In the rows, zero is written as 128.
First come named moves, each a turn or a mirror, each shown by rows before and after it. For each pair of rows after them, which moves, in which order, take the first row to the second? The first pair is done for you.
move fegi:
[146 137 130 156 145 137 117 157 117 119 118 129 144 132 115 123 125 130
 134]  ->  [152 129 130 153 144 132 112 157 115 111 112 141 138 140 131 138 122 129
 128]
[149 100 106  89 124 144 150 114 143 128 135 115 164 119 176  94 108 129
 143]  ->  [150  98 110  90 124 145 152 113 144 125 131 122 159 119 178  94 107 129
 142]
[130  97 156 102 146 143 135 159 140  94 135  90 145 150 114 100  81 125
 109]  ->  [131  91 155  97 151 141 129 158 135  86 128 100 135 154 133 110  80 125
 102]
[131 124 121 132 116 111 128 132 134 146 110 123 122 122 120 135 140 138
 123]  ->  [131 124 119 133 117 111 129 133 132 145 110 122 125 120 116 137 139 136
 122]
move parob:
[125 131 108 106 113 123 141 110 142 135 112 137  97 122 175 144 142 132
 133]  ->  [131 132 113 112 131 144 160 129 140 151 136 106 143 107 138  90 129 120
 149]
[125 123 130 127 138 124 104 134 107 103 105 165 108 147 129 187 126 125
 129]  ->  [133 118  91 104 107 143 149 109 144 122 113 149 111 121 180 146 125 131
 142]
[112 172 112 156 111 146 172 131 163 169 165  97 154  93  91  84 140 116
 156]  ->  [ 98 179 160 180 144 115 116 154 122 135 153 123 137 122  39 141 149 120
 130]
move reti:
[128 128 129 137 124  77  88  79 114 121 112 150  75 121 158 197 150 136
 129]  ->  [141 118  90 115 103 111 152  64 148 154 132 113 111  85 199 113 137 130
 154]
[122 154 138 144 150 128 138 139 129 162 140  94 147 114  73 109 124 101
 153]  ->  [116 158 144 151 155 118 122 144 123 153 139 106 133 125  66 129 129 105
 150]
[105 151 125 148 140  87 109 133 135 126 112 165 106 150  96 136 157 118
  87]  ->  [107 150  90 136 110 105 157 114 170 156 128 142 122 125 124  82 155 117
 106]
Pairs:
Each pair is two moves apart.
[109 138 144 144 155 118  99 130 100 116 119 146 101 149 115 164 130 119
 109]  ->  [135 122 114 117 145 156 153 119 126 141 143 111 152 118 151  82 112 110
 137] => reti, reti
[115 132 156 144 160 114 112 149  96 131 143 113 167 123  68 117 112 122
 123]  ->  [117 136  95 107  93 111 148  97 154 139 115 128 109 108 191 137 129 145
 119] => parob, parob
[133 166 120 137 132 144 180 123 148 133 138 106 143 116 143 125 114 141
 150]  ->  [121 167 147 154 146 119 134 134 121 110 120 133 121 139 124 179 120 146
 131] => parob, parob
[120  71 113  95  99 148 141 148 111 132  99 108 117 149 166 131 134 144
 109]  ->  [108  82 141 119 121 135 111 172  84 124 103 114 117 163 113 147 138 139
 104] => parob, reti
[155  86 140 142 121 109  96 121 111 110  95 159 104 181 117 155 148 130
 118]  ->  [172  62 119 112 114 139 131 108 124 120 106 138 135 160 160 106 128 128
 127] => parob, reti
[145  87 131 121 159 156 127 139 109 112 140 108 170 130 130  90 108 119
 125]  ->  [124 120 100 124 105 124 122 104 148 117 109 140  95 134 183 149 139 143
 115] => reti, parob
[173 147 125 114 107 159 147 121 155 149 139 103 144  99 189  73 107 123
 152]  ->  [139 185 181 175 142 109  80 154 122 131 128 132 103 137  83 153 136 123
 132] => parob, reti
[126 163 110 134 125 120 204 120 156 137 123 116 121 121  95 119 162 121
 173]  ->  [131 135 133 123 141 102 152 119 115  94  87 158  88 157 118 188 158 127
 138] => parob, fegi
[145 101 119  98 153 150 141 117 101 134 132 117 168 135 157  83 115 115
 131]  ->  [131 116 109  99 122 124 121 102 115 125 105 146 115 147 195 141 136 131
 114] => reti, parob
[155 115 138 134 134 180 164 133 108 109  94 128  96  96 130  57 123 134
 124]  ->  [151 114 141 133 128 161 137 123 101  93  73 155  58 111 148 105 132 144
 108] => reti, parob
[155 139 154 126 124 116  83 125  74  86 109 135 138 151 167 151 118 115
 107]  ->  [168 131 133 115 117 145 128 120  93 115 135 101 178 121 172  80 107 107
 129] => parob, parob
[123 152 108 144  80 127 142  94 159 144 130  84 127 108 136 102 150 140
 134]  ->  [125 126 163 151 132 111  78 124  93 103 120 115 136 143  89 146 136 133
 110] => reti, reti
[170  83 142 118 168 103  96 136  87 107 119 150 133 123  94 127 140 118
 113]  ->  [167  93  95  97 115  99 129 102 133 121 105 156  98 107 168 136 154 137
 117] => parob, reti
[144 129 108 115 115 148 145 117 153 122 130 121 134 115 166 106 127 130
 137]  ->  [134 134 141 133 130 119 100 131 128  97 113 148 110 143 138 161 137 136
 115] => reti, reti
[131 128 121 112 160 113  92 102 110 109 117 128 136 154 148 151 128 131
  82]  ->  [139 124 111 105 163 134 127 103 126 128 141 100 173 137 145  94 117 119
 100] => parob, parob
[122 149 104 130  91  87 131  94 161 141 122 142  84 143 157 175 146 143
 114]  ->  [149 111 142 132 162 131 129 134 107 135 164 104 186 142  83  92 102 112
 129] => reti, parob
[132 127 145 129 153 134 116 129 117 121 126 127 171 147 101 126 118 120
 122]  ->  [131 125 107 110 113 135 135  98 146 122 109 135 139 137 166 134 122 133
 120] => parob, parob
[135 124 122 100 111 141 156 106 148 142 135 112 139 125 171 131 129 121
 124]  ->  [121 137 161 133 149 125 114 135 115 125 136 122 145 145  97 160 132 111
 112] => parob, reti
[137 140 145 102 155 112  95 139  91  93 119 137 155 122 124 152 126 123
 138]  ->  [127 157 136 106 138  97  94 127 103  93 111 145 125 122 135 169 138 131
 138] => fegi, parob
[131  98 135 121 156 116 113 131 102 132 127 128 136 123 135 135  96 110
 134]  ->  [123 115 116 120 124 104 123 117 125 137 119 139 104 119 161 156 112 121
 129] => parob, reti
[171  74 112 104 182 152 125 113 149 167 130 106 141 114 155  73  87 110
 120]  ->  [127 129 133 156 166  89  74 122 152 159 103 148  58 141 109 180 134 127
  95] => parob, reti
[163  90 131  91 136 162 149 115 117 132 132 127 139 136 150 103 103 125
 137]  ->  [151  96 153 106 145 140 109 123  95 111 117 151 116 156 139 154 107 133
 116] => parob, parob
[152  93 192 107 158 136 113  86  88 123 139 142 113 129 142  85 111 129
 119]  ->  [127 130 196 143 142 107  99  92  98 129 131 155  74 132 105 128 143 134
 113] => fegi, reti
[143 179 117 126  97 126 142  98 144 132 132 126  79 116 129 133 122 106
 153]  ->  [140 178 147 141 131 126 121 123 119 123 141 120 100 123  72 126 115  97
 148] => parob, parob
